Each named move below is a turn or a mirror, shown by a few rows before and after it. Which moves, in which order, take the first row of each later pair to the second? The first pair is answered.
F:
[-12  14  -8   1  -7 -10   2   8   1   4   7  -2   6  -8  13   1  -9  -9
 -12   4   9  -7   2  -2   1  -1  11  11   1  23  -9  -6  16  13   5   4
   8   7   0   3  12  -7  -5   3   7  -3   1  -2 -13  -2   8 -11   7   7
   1 -11   0  -6   2  -4  10  -1   2  -3   2   5   4   9   0  -4   6] |-> [ -6  19   0   2  -7  -9   2  11   2   5   5  -3   9  -8  10   1  -7  -9
 -13   5  13 -13   2  -4   4   4  12   9   3  22  -6   0  13  12   7   5
  10  11  -1   7  11 -13  -5   1   6  -7   0  -4 -13   6   9 -10   7   6
   3 -10   3  -3   1   2  10  -3  -1  -8  11   3   3   4  -2   1   3]
[ 23  -7  -2 -17   3   4 -19 -18  13   5   6   7  -2  -6  -9  16   9  24
   9  -6  18  -6 -14   2  10  26   7  13  11   5 -16   6   6   4   8 -12
 -20 -30  -1  29 -19   2 -18   3 -17 -13  -5   1 -18 -16  15   7  -8  19
 -25  -2  -3  10  10  27 -13  17  10 -12  -8  -7   0  -2   2  -8 -23] |-> [ 14 -15 -12 -11  -3   0 -22 -20  19   3   7   3  -9  -2 -10   8  -7  28
  10  -1  14   8 -20   1  11  15  11  22  14   3 -23   3   5   9   7 -14
 -15 -31   0  19 -19  14 -27   6 -10 -23   7   4 -13 -30  13   7  -8  16
 -16  -4  -8   2  12  21  -8  11  11  -6 -23   6   5  14   0  -7 -23]
[ 20   7  17  -6 -14  -6  -7  13  14  -5  -5  18  22   1 -18  34 -13 -12
   9  -1  11 -15  10  12   7  17  -8   4   1  -1   2  -8 -27 -33 -17  -6
  -3 -14  15   5   5  12 -12 -30   9   6 -25 -14 -10   1  22  -2  -2   7
 -15  18 -36 -10   9   9   0  -3  15  -3  -2 -20  -2  20  24  13   0] |-> [ 10  -5   4   0 -13 -14 -10  11  11 -11  -6  19  12   6 -19  27 -28  -7
   6   8   8   3  -2   8   1   0  -4  20  -1  -5  -4  -7 -30 -34 -10  -7
   3 -11  19 -10   4  29 -10 -24  23   0 -14  -7  -6 -16  17   3   2   5
  -6  15 -42 -18  10   3   1  -9  15   5 -15  -9   1  38  22  18  -4]
[-16  -3 -23  16   7  13   7  15  -8  23  -2 -12 -10  22   6  -4   6  -7
  -5 -12 -14 -14   6  12 -13  15  -3   0 -17  15  12   2   7   8  -2   8
  -4 -13 -21  -5  14 -17  -4 -19  -9  -7   5   3 -14  10   3 -15  -5   5
  11  -2  -6  12  13   2   4  -3   2 -15  -9 -16  -6 -17  19  -2  -3] |-> [-23 -11 -33  19   6   6   7  12 -10  22  -5 -11 -18  22   3  -5  -5  -6
  -2  -1 -16  -5  -5   5 -16   8  -4   4 -23  12   6   6   5   6  -4   3
   1  -4 -18 -13  17  -5  -2 -17   3 -14  12   1  -8  -6  -1 -16  -2   4
  18  -5  -6   4  16   0   4  -6   1 -10 -17  -5  -7  -2  20   1  -1]
S:
[-18  -5  -6   9   7 -16  12  -3   0  12   1 -11 -21  -6   9   2  -8   6
 -21   5  20   8  30  -8   5 -11  -7 -15  10 -12 -21  24   4  -4  -2   9
   0  14  -5   7   7  27  -4 -15  20 -22  17 -15 -14  -2   1 -21  -2   8
  26 -16   2 -11  -5  -5  23 -28  32  21  11   0 -10 -26 -14  -8   4] |-> [-15   8   7   6   8  -9  15   8  -1   8  -2 -13 -10  -8   8   8  -1   3
 -18  -5  14   3  35  -3   3  -2 -14 -16  14 -17 -14  21   0 -10   0  15
   3  20  -9   5   9  19   1 -17  22 -17   9 -17 -13  16   2 -17   9  -3
  21 -16   3 -14 -11 -11  20 -22  24  22  20 -12 -11 -40 -17 -15   8]
[ 26  20  18  -9  12   7  -1  -3  12  -2 -16   3  -4  11  10   6   5   8
   9 -14 -11 -12   5  -2   3  14  -7 -10   0   7 -12  11  -9   2  -2   6
  -3  -8   8  16  -5  -5  12   0  -5   1  -7   7   5   0  10  -1 -15   4
  -6  18 -16   2  14   7   1   9  -8  -2 -12  -7   6  -2 -10  -3 -12] |-> [ 25  13  12  -9   9   1  -5 -13  12   1 -10   1  -8  11   9   4   2  12
  11 -12  -3  -6   1  -1  -1  10   0  -5   0  10 -14  14  -3   5  -5   1
  -5 -15  11  20  -6   0   7   1  -3  -3  -4   8   7  -8   9  -3 -20   8
  -5  24 -15   1  20   7   2  12  -2  -3 -18  -3   6   9 -11   3 -15]
[ -5  15  -4  -3  -9  10  15 -23 -11  -5 -15   6  -6   8  -1  -3  -6 -13
   7  -2  -6   4   1   7  -1  -6 -10   8 -24   1  10   3  -7  -1  -1   2
   5  20  11  -5  18 -22   3  -6   3   2  14  -1  12   3   0  -4  -5   3
   2  15  -3   0   3  -2  -4   4   3  12   4  -9  -5  -7   5  -7  -2] |-> [ -9   9  -8  -1  -9   4  11 -30  -9  -2 -14   5  -9  10   0  -6  -6 -11
   8   3  -2   5   1   6  -3  -9  -7  14 -21   0   5   6  -3  -1   1  -1
   9  18  11  -2  18 -14  -1  -3  -1  -6  14  -1  10   0   0  -4 -12   5
   0  17  -3   1   3  -1  -1   6   9  10  -1  -6 -10  -1   8  -7  -3]
[-11  11  -1   2   5  -6  -3  24   2 -12  14   1  -3 -22  -1   1  -8  -1
  -1   2   6  12   1  -7  12  -6  -6   0  23   5  -1  -5   9 -18   3   3
  14   8 -19  -9  -3  -2   5   4  11   0  -9 -15   2   8  10  17  21 -12
  25 -10  -7  -6 -21 -17  -6  -8  -7   5   2   6  15   1  -1   6  22] |-> [-10  -2 -12   0   3 -15  -7  11   9  -5  16  -1 -13 -17   4  -4 -11  10
  -1   8  15  16  -4  -8  12 -14   3   9  21   7 -11  -3  15 -10   8  -4
  17   7 -14  -4  -5   6  -5   5   8  -7  -2 -17  -3  -3   4  15  16  -8
  29 -14 -11  -4 -11 -10   2 -16   3  12  -6  16  12  15   2  10  16]
Q:
[ -8  17  -7   1   2 -14  16   7  -6 -10  13   2   3   4  -4  -8  -5  -3
  -4   6  -5  13  -7  -1  -1  -4  -7  -1  -1   4  20   3   1   9  -2  -1
  -5 -16  -8  -6 -16  -8   6  -3   2  11   9  -5  -8   1  -5  -5  -8  -7
   9   1  16   1  -8  -4   1  -1  -6   4  14  14   0  14   3  -4   7] |-> [ -9  12  -9   2   1 -16  12   6  -4 -12  14  -1  -4   1  -4  -9  -8  -4
  -6   6   1  14  -4  -1  -1  -5  -5  -4   4   1  19   2  -4  14  -3   0
  -5 -11  -4  -2 -10  -6   7  -3  -1  11   7  -5  -7   0  -7  -6  -5  -6
   8   4  17   3 -14  -4   1  -5  -7   3  16  13  -2  11   1  -3   8]
[ 10   5 -15   3   0 -10  -7 -19   4   9  13  -6 -26  25  -5  33  23  12
  -1 -12  -9   4  14  -2  -2   8 -18 -11  37  -6 -30   0  -5   7   0   3
   7   0  -8  32   3  -9  -6   3 -14 -29  10   2  13  -2  -4 -13  21  -6
 -19  -7   1  -9 -11 -13   4 -14  -2   2   9  24 -11 -20   6  18  11] |-> [ 15  13   6  10  10   4  -3 -14   6  -5   1   3  21   4   5  36  15   5
 -11 -14 -14 -14  -3   7   8  12 -22  -2  19   1  -6   7 -14 -13  -3  14
   1  -7 -21  15  -2 -27  12   7 -22 -17  -7  -7  16   5  13  -9  25 -16
 -22   5   6 -14   2   0 -25   6 -32  -3  11   1   4 -25  27  -4  13]
[ 25 -11  11  19   9 -17  -5 -33   7  -7 -22  17 -10  -8   8  19 -16 -14
 -17   4   3  10 -19   0  12   6 -33   3 -19  10   8  13  23  -3  12 -23
 -13  -5   4  23 -11 -24 -26 -16   0  15   6  -6 -17  -8 -13   8 -13  24
 -19 -19  15   1  -4  19  -9   1  -9 -16  34  11 -22  -8 -17  -7  16] |-> [ 28 -15   6  18   5 -14  -6 -25  11 -15 -23  12 -27   2   1  24 -12 -10
  -8   5  -3  21 -11  -5   3   7 -39  -5  -5   1   3   5  13   1  17 -25
 -13  -2   1  29 -14 -21 -24 -16  -1  10   4   1 -14  -2 -16  14  -3  15
 -19 -27  15  -3 -13  10  -4 -11  -6 -18  28  20 -35  -5 -26   0  13]
L:
[ -4   4  16   0  10  23   5 -12   6  10   6  -3  25  21  12   0  -3   3
  -5  24  -4  -8  -8   0 -14 -20   6  -6   5  -5 -30  12  -6 -14  -5  -4
  10   4  10   4 -16 -10   4 -14 -11 -13  16 -11 -24 -10 -22 -16 -35  15
  -2  -4  -4  19   6   4  -3  20 -25  -5  10  -7   3 -19   8  -1  18] |-> [ -4   6  18   0  11  22   3 -17  10   9  10  -3  21  21  14   0  -1   5
  -6  21   4  -6  -7   2 -14 -20   6  -3   8  -3 -31  11  -3 -16  -2 -11
   8   8  12  12 -15  -8   0 -13 -13 -11  11 -10 -30 -11 -18 -17 -29  10
   2  -9  -5  19   5   4   0  20 -22  -3   7   0   4 -16  11   2  19]
[ -1   3 -18   6   2 -21   4 -25  -3  -4  -1 -15 -21  10  -5 -13   9  21
  -5   6  12   4 -15 -30  10   3   1 -10   0  -7  -3   6  11 -14  11   2
 -16  -8   1   7   6   9  -5   3   9  -7   9  -7 -12 -14 -10  -6 -10   0
 -26  -5   2  17   5  10  13  11  -3 -20   1  15  -3  29  -4  -7 -20] |-> [ -2   0 -19  13   0 -18   8 -22  -6  -5  -7 -18 -16  12  -9 -14   5  19
  -7   7   3   4 -16 -30   3   4  -3 -13  -6 -10   3   9   1 -13   9   7
 -15  -6  -4  -3   3   7   1   4  12  -8  11  -4 -12 -13 -13  -6 -10   0
 -26  -5   6  13   3   8  11   9 -12 -23  -3  14  -4  32   1  -7 -24]
[-10   1 -20  -2  -1   4  11  -2  18  17  12  -1 -15  -5   3 -10   2   5
  13   2  -2  10   9 -24  -2   6  13 -23  20  -4 -14  -5   6   1   9  -2
  24  27  -3  -7   7 -13  -5 -18  40   7  13  -1  22  -7   6 -21   4  13
  22 -33  15 -24 -21 -17  21  -4  -5  16  20  -1  -3  26 -14  23   1] |-> [ -7  -6 -24   1   1   4   6   1  14  17  10   3 -17  -4   7 -10  -3   2
   9   2  -7  11   9 -25  -3   4  15 -19  19  -9 -13 -10   8   7   9  -1
  22  27  -2 -10   8  -9  -2 -15  40   8  12   1  19 -13   7 -20   6  13
  20 -32  15 -20 -21 -15  19  -3  -6  17  14   1  -8  27 -11  23   0]
Pairs:
Each pair is 2 to 3 moves apart.
[  5   6   4   9   6   2   1  14  -5 -25 -10   2  11  -5  -4   8   3   0
   8   7 -12  -8  -9   1   0   3 -19   7 -10 -11  14  -3  -6 -10  -7   7
  -3  -2  -4 -15  14  -6   4  -1 -11   2 -10  -5   8  -2   5   5   9  -2
  -5  -3   1  -9   1   1 -24   3 -20 -12   1 -10  -2   0   9  -8   0] |-> [  7  -5  -7  -9   6 -11   3  -9   0  -4   4  -6 -14   7  -3   8  18   3
  12   8   4  -6   4  -2   5   6  -7  -2   1  -5 -10  -1  12   4  -1  -9
  -1  -5  14  19   9  -4 -14  -6 -22  -4  -4   6  -4  -6  -2  -9 -13  22
 -16  -1   0   9   6  14  -2   0   9 -11   1   0 -12  -9   0   3  -7]  S F Q
[ 10  16  15  -2  -5   3   4   0   0  14   6  -1  16  -9   4   1  20   0
  -8 -10  10 -13   5   7   3   8   1 -10  -3   0  13   5   4  -4  -2   4
  -5  -9  -8   9   5 -20   5  -3 -21  15  -8  -5  -8  17  12  -6  -7   3
  -7   4   6   7  -3   2  -2  16  10   1  17 -14   0 -25   8   4  -2] |-> [-10  -3  -7   9  -6  -4  -2   2   2   1  -1   1  12 -16   2 -14 -15   5
  -9  10   3  13 -27  -1  -3 -16   5  16 -15  -4  14   1  -3  -5  -3   7
   7  -1  -6 -18   0   5  13   6   4   4   8 -12   4 -12  11  12   3 -14
   7  -5  -1  -3   8  -7 -16   6 -11  10 -12   7   6  20  11  -1   5]  F Q Q
[-17 -26 -13  -3  12   4 -15   1  -2  17   1   6 -13  11  -3  -3 -15   3
  13  -9 -14  -5  17   5  -9  -2   0  14  -5 -12  -3   6 -21  11   3  -8
 -18 -26   8   1 -26  40 -10   8  14  -8   6  18  -9 -21 -12 -11 -15  -1
 -23  12   6  -6  14  -5  -4  -7  -2 -12 -23  12  -2  29  -4  -2 -18] |-> [-21 -23 -11  -1  12  11 -14  11  -3  10  -4   2 -10  13  -4  -2 -21   0
  18  -8 -21   0  18   5 -14  -3 -10  12  -8 -15   4   6 -31   5   3  -3
 -17 -19   3  -7 -23  36  -1   4  24  -5   3  13  -7 -13 -12  -1  -3 -15
 -21  13   6 -14   8 -16  -8  -8 -14 -13 -25  14   1  29  -4  -8 -13]  S F S
[-13  -2  -3 -15 -24 -29 -12   1  -2  23  32 -16 -14   0   1  12  -8  -3
 -28  14  -3   6 -24  -6 -15   3  29 -25   0   5   4   1   9  -5 -11   7
  26  -2  11   9   5  22 -21  -7  -3  -3  28 -13  19  -6  -6 -25  -9  37
  13   2  11   1  -5  -5   5  -7   5  19  -7  12  -9  -8 -35  28 -20] |-> [  5  20  28  -9 -13  -4  -9  18  -4  13  21  -5  22 -13   5  24   2 -16
 -30  -4  -8 -18 -20   8  -6  23  15 -32   0   4  19   5   2 -19 -13  20
  17 -15  -8   8   4  -5 -10  -7 -16   8  -1 -20  15  19   7 -17  -4  28
  -1   8  12   2  -6   6 -19   8 -16  13  10 -18   0 -31 -28  16 -19]  F Q Q
[  2  13   7  -3   5  -6   8   4  -5  12  13  -3   4   2  16   2  17  -4
 -10  -6   4 -13  18  -3   0   8  -8 -16   8  -1  -4   7   8  -2  -1  -3
   5  -2   9  17   1 -15   7 -14  -7   7  -4 -11 -11  15  -2 -13   0  12
  -1   2   7  15  -2  12   9   3  14   4  22 -18  -2 -25   1   0   1] |-> [ -8  -4 -10  -6   2 -16   3 -10   5  18  19  -3 -13   3  14  -8   1   8
 -14   9   9   9   1  -8  -1  -7  10  -1   1  -1 -11   8  14   6   0 -10
   9   1  15  12   0   5  -1  -7   0  -4  10  -4  -9 -12  -9 -13  -4  21
   4   2  10  16   5   9  15  -1  22  14   6   1  -5   0   4   5  -2]  S F
[  9   1  12   3   3  10   1   3  16  -9   6   9  17  -5   2  -4   7   5
  -1 -19   7 -21  -6  -5  16   9  -6   5   8  25   4  -6   1 -27   2   4
 -17   7 -10   9  -9  -4  -3   1 -12  10 -11 -11 -17  15  18  -4  -3   3
  -7  11  -6   6   7  11 -11   6 -15  12   8 -11   5 -12   5  -4  -4] |-> [ -4 -15  -8  -2  -3 -12  -3 -11  13   7  19   0 -10   7   3 -17   9  14
  -4  -4  10   0  -3 -14   2  -6   7  12  10  29 -15  -8  11 -15  -3 -11
  -7  17   7  14  -3  15 -17  -2  -5   4  13  -1 -14  -4   3 -11 -12  17
   1   7  -9   5   7   2  14  -6  12  19  -2  13  -1   0  -5   7  -6]  Q F
[-12  13  28  -5   0  10   3  33  -1   8   6   5  15 -21   4  24  16  -3
   6   4 -11 -10  16   3   1  20  -8 -19  -3 -17  20  -2  -7  -7   9   1
  -2   9 -13   7 -15 -21   6  -1  10   7 -41 -27   6  12   5  -6  -4   4
   0   6  12  -6   1  -9   2   3 -17   2  26 -36   3 -32   6 -21  15] |-> [-26 -10  -2  -3  -8 -14  -3  27   7  14  12  -8 -39   3  -7  12   6   5
  19  22 -17  27  15 -15 -16   1   2 -18  16 -22  -7 -15 -15  16   9  -6
  17  22  -1   5 -14  15  -8  -2  30 -15 -14 -16  14 -12 -17  -8   2   6
  16  -4   1  -6 -10 -26  26 -23   5   9   4   1 -10   3 -10   1  21]  Q Q F
